In the rows, 128 means zero.
One turn sends every row of this set to another row. A few are shown first. Where does it send the rows asked after them?
zuv: [104  90 164 117 123 119 126 135 135 152 135 154 110 124 121 116 143 125
  98 124]
molu: [134 128 156 160 142 131 117 126 109 136 114 107 110 124  64  95 111 122
 175 118]
savu: [115 149 127 137 155 122 130 134 122 160 106 141  90 132  94 114 138 115
 170  89]
tupi: [135 110 156 121 132 100 140 139 117 122 127 103 112 121  81 132 153  77
 123  97]
vibiv: [144 118 128 127 161 118 110 116  86  99 123 151 105 138  99 139 109 125
 118 116]
doz: [136  88 142 118 120  88 143 127 102 149 145 124 108 116 134 127 132 132
 158 135]
Sepu: [146 122 138 137 158 105 102 120  87 101 120 141 114 147  99 138 108 126
 122 115]
Tomo: [138  94 146 168 102 132 118 148 136 140 122 105  70 122 112  92 117 124
 140 140]
Fik: [139 100 133 155  98 129 120 159 136 142 129  99  78 118 122  79 123 117
 150 124]
Buda: [131 159 122 141 175 134 116 114 130 131 101 103  86 114  99 104 115 119
 145  96]
felop: [117 117 131 142 113 143 136 138 164 163 130 131  83 112 109  96 141 105
 117 116]
vatag: [127  89 127 140 109 136 132 104 146 155 147 107  98 105 105 100 119  96
 123  80]
Zumu: [125 103 122 109 142  89 123 162 115 114 125 110 122  98 114 117 147  96
 140  89]
Padu: [107 112 137 156 127 137 137 145 158 163 129 132  68 122 115 105 141 110
 123 125]
pobun: [144 133 125 154 169 125 110 133  97  96 122  96 104 132 101 111 104 123
 157 122]
Rivef: [129 150 128 137 171 136 120 119 118 132 100  96  74 112  92 104 108 123
 149  94]
nogo: [128  75 165 132 107 108 110 157 105 128 133 121 104 133 133 100 125 136
 133 131]
lavem: [148 110 150 133 133 144 101 110  98 104 131 140 137 138  99  94  96 129
 141 112]
kud: [132 145 123 122 159 121 115 107 117 135  97 147  79 124  92 134 118 121
 113  85]
rubi: [142 124 133 145 172 131 116 129  88  94 125  99 100 125  97 109 101 128
 150 126]
Tos: [126  78 161 136 106 122 104 145 118 128 126 127  95 130 140 102 109 146
 118 132]
Maz: [133 149 135 125 165 115 108 100 119 135 100 149  96 129  97 131 120 122
 109  87]
vupi: [159 128 124  98 123 100 124 139 130 118 126 112 120  84 126  92 120 110
 132 105]
raku: [169 135 157 107 114 112 141 117 131 127 127 104 110 104  94 104 128  88
 116 114]
Levof: [129 132 119 110 143 133 111 119 110 127 121 173 116 147 128 115 123 124
 135  85]
Gupud: [111  84 139 129 118 101 133 113 131 164 140 137 119  93  90 133 127 124
 123 113]
Nad: [ 97  94 151 124 130 127 122 142 138 150 134 152  92 129 139 116 132 131
 101 118]
Vanib: [150  94 130 130 112 122 142 120 116 140 150  98  87 128 149  94 123 107
 158 102]

Gupud -> doz
Padu -> Nad
And these:
Buda -> Maz
Fik -> felop
raku -> tupi
Rivef -> kud
Levof -> lavem

One turn sends every row of this set to another row. A few are shown first. Where does it send the rows asked after them?
mut: [128 123 140 133 125 128 117 106  85 116 112 107 129]
tona: [137 124 117  95  77 144 151 112 115 149 134 121 158]
Lif: [131 138 102 101 112 100 130 119 153 158 125 158 110]
gekuv: [123 122 115 141 128 109 166 135 150 146  91 142 125]
Tela: [133 122 120 123 118 132 115 101  78 117 109 119 113]
gom: [117 147 126 119  91 109 148 121 142 103 146 111 158]
rimuf: [132 121 139 130 123 126 118 104  81 119 110 120 115]
lanun: [117 144 130 109  87 110 150 133 139 112 153 107 151]
pavad: [118 129 104 108 138 159 116 127 104 134 122 113 106]
tuti: [115 147 123 127  86 105 153 127 140 105 138 121 162]
gideg: [126 128 110 135 126 108 154 143 150 146  85 142 123]
gafi: [133 128 118 101  69 141 156 121 113 143 146 119 150]
bupi: [131 151 107  94 110 103 127 122 146 152 126 164 110]
Somim: [116 129 110 110 138 165 129 123 116 137 131 111  99]
Mik: [116 126 107 110 131 167 126 125 103 132 124 111 104]
pepit: [134 124 138 127 130 121 119  99  85 120 102 119 127]
reva: [128 123 104 137 127 114 145 140 153 158  95 149 126]
zuf: [128 147 103 100 117 107 122 125 155 154 122 157 108]
tid: [128 123 111 137 134 101 152 136 142 141  88 142 113]
gegal: [140 125 121  96  73 132 153 115 120 146 145 123 153]
mura: [113 158 131 123  94 114 150 126 135 100 142 112 154]

pepit -> mura
gideg -> rimuf
And these:
pavad -> gafi
lanun -> reva
Mik -> gegal
Somim -> tona
tuti -> tid

One turn sends every row of this set to another row. A few are shown first. Where does it send the rows asked after them?
G: [142 146 182 108 137  97 147 133 136 137 116 148 101 113 129 129  85 110
 111 115 170 144 125 118 131 103 137 120 143 148 114 117 150 129 137 132
 136 131 115 149 132 120 124 141  85 119]
T: [170 160  98 172 125  83 126 138 118 125 124 103 147 108 166 142 128 117
 101 132 136  99 127 112 133 126 149 150  99 141 127 144 155 153 110 131
 151 124 129 129 115 100 122 129 125 124]
F: [149 144 127 132 154 125 126 147 143 135 126 122 114 120 167 135 131 157
  86 128 124 131 117 103 134 143 127 136 115 159 118  98 147 159 158 194
 166 116 143 134 139 127 133 118  72 133]
N: [151 153 153 107 154  90 147 117 128 114 144 122 116 116 152 143  98 166
 122 111 133 129  86 137 127 133 124 108 121 158 126 150 160 121  91 122
 122 155 111 118 120 144 141 132 122 129]
Q: [145 162 137 115 155 145 103 117 128 116  84 143 113 114 150 143 116 118
 129 112 181 130 111 126 142 144 152  95 140 115 138 109 142 119 149 130
  95 123 111 122 160 121  99 125 109 101]
W: [127 159 128  82 128 126 110  88 125 132 124 136 146 105 171 159 127 145
 138 133 119 143 122 152 136 116 134  96 110 122 129 110 142 114 108 119
 132 140 113 129 149 120 103 108 123 142]
M: [143 162 151 155 167 163 113 139 101 108 104 120 152 118 129 134 103 176
 110 118 144 119 104 119 121 156 136 137 131 150 147 114 143 184 119 158
 129 126 123 152 130 113 127 137  98 139]
J: [145 157 122 123 157 132 130 132 163 120 109 122 135 111 122 147 113 159
 144 126 143  76 105 124 103 153 173 127 124 137 133 119 117 152 124 171
 157 153 139 105 151 129 142 123 130 153]
R: [157 160 130 105 135 141 130 147 126 126 141 139 140 125 109 101 103 147
 109 103 150 108  92  99 126 115 127 147  82 138 104 133 116 138  99 177
 120 146 122 136 113 106 131 116 132 100]
L: [176 178 158 111 138 131 129 147 155 140 134 130 154  77 126 140 152 101
 111 127 133 137 105 113 139 162 160 151 105 118 131 120 121 108 107 110
 131 148 124 127 115 142 130 129  83 118]
X: [152 134 111 112 128 121 132 141 127 117 132 106 126 150 134 169 116 124
 112 123 130 130 140  97 126 107 164 159 124 124  97 105 155 158 115 108
 151 163 108 130 113  84 122 113  89 143]
C: [139 167 123 119 136 128 137 181 108 149 148 104 150  92 180 118 132 129
 104  83 145 123 107 118 153 139 120 143 136 122 124  99 119 105 130 114
 117 125 114 139 132 130 130 111  94 139]
H: [157 181 137 130 149 130 109 131 141 141 113  89 162 144 122 153 143 139
 126 146 126 138 120 150 105 139 149 128 114 125 109 130 115 130 155 152
 144 145 160 141 120 101 119 139 128 158]
A: [143 127 145 122 119 156 131 153 140 157 122 121 120  98 147 150 129 161
  95  77 125 112 132 143 138 148 136 127  91 131 125 100 150  94 127 138
 116  99 126 172 135 148 142 135 120 122]
K: [143 130 127 126 137 142  85 159 156 141 107 125 142 117 140 126 111 158
 157 119 113 127  93 118 134 144 166 137 146 133 148  86 146 142 158 101
 123 116 110 121 113 148 126 109 116 156]
E: [139 111 102 121 136 138 112 144 133 120 142 106 146 131 115 142 128 143
 105 113 128 109 140 118 140 147 182 116 142 137 138 139 164 122 169 141
 149 140 146 136 147 112  94 156  94 112]
D: [141 141 122 145 128 131 128 157 153 137 121 165 119 106 116 117 144 137
 124  99 129 127 109  89 159 102 173  98 115 127 125  95 121 149 128 142
 130 132  95 135  91 109 124 132  95 131]
Y: [152 118 142 101 127 137 107 135 130 163 154 129 156 150 136 128  90 137
 144 135 127 103 122 138 115 156 136 171 103 147 128 102 151 125 106 113
 121 143 132 146 128 114 108  98 134 125]
B: [131 123 157 118 100 143 124 128 176 144 136  96 161 109 130 138 125 135
 123 121 142 126 108  98 135 127 129 130 100 101 118 127 134 106 135 131
 109 138 135 116 134 158 146 158 113  99]
S: [129  92 102 135 123 136 134 132 114 167 102 127 147 136 125 149 117 110
 105 133 105 116 125 120 123  90 147 116 110 167 145 121 130 136 140 137
 135 138 119 120 150  98 114 122  98 128]

Y -> K
G -> N
And these:
T -> H
M -> X
A -> C

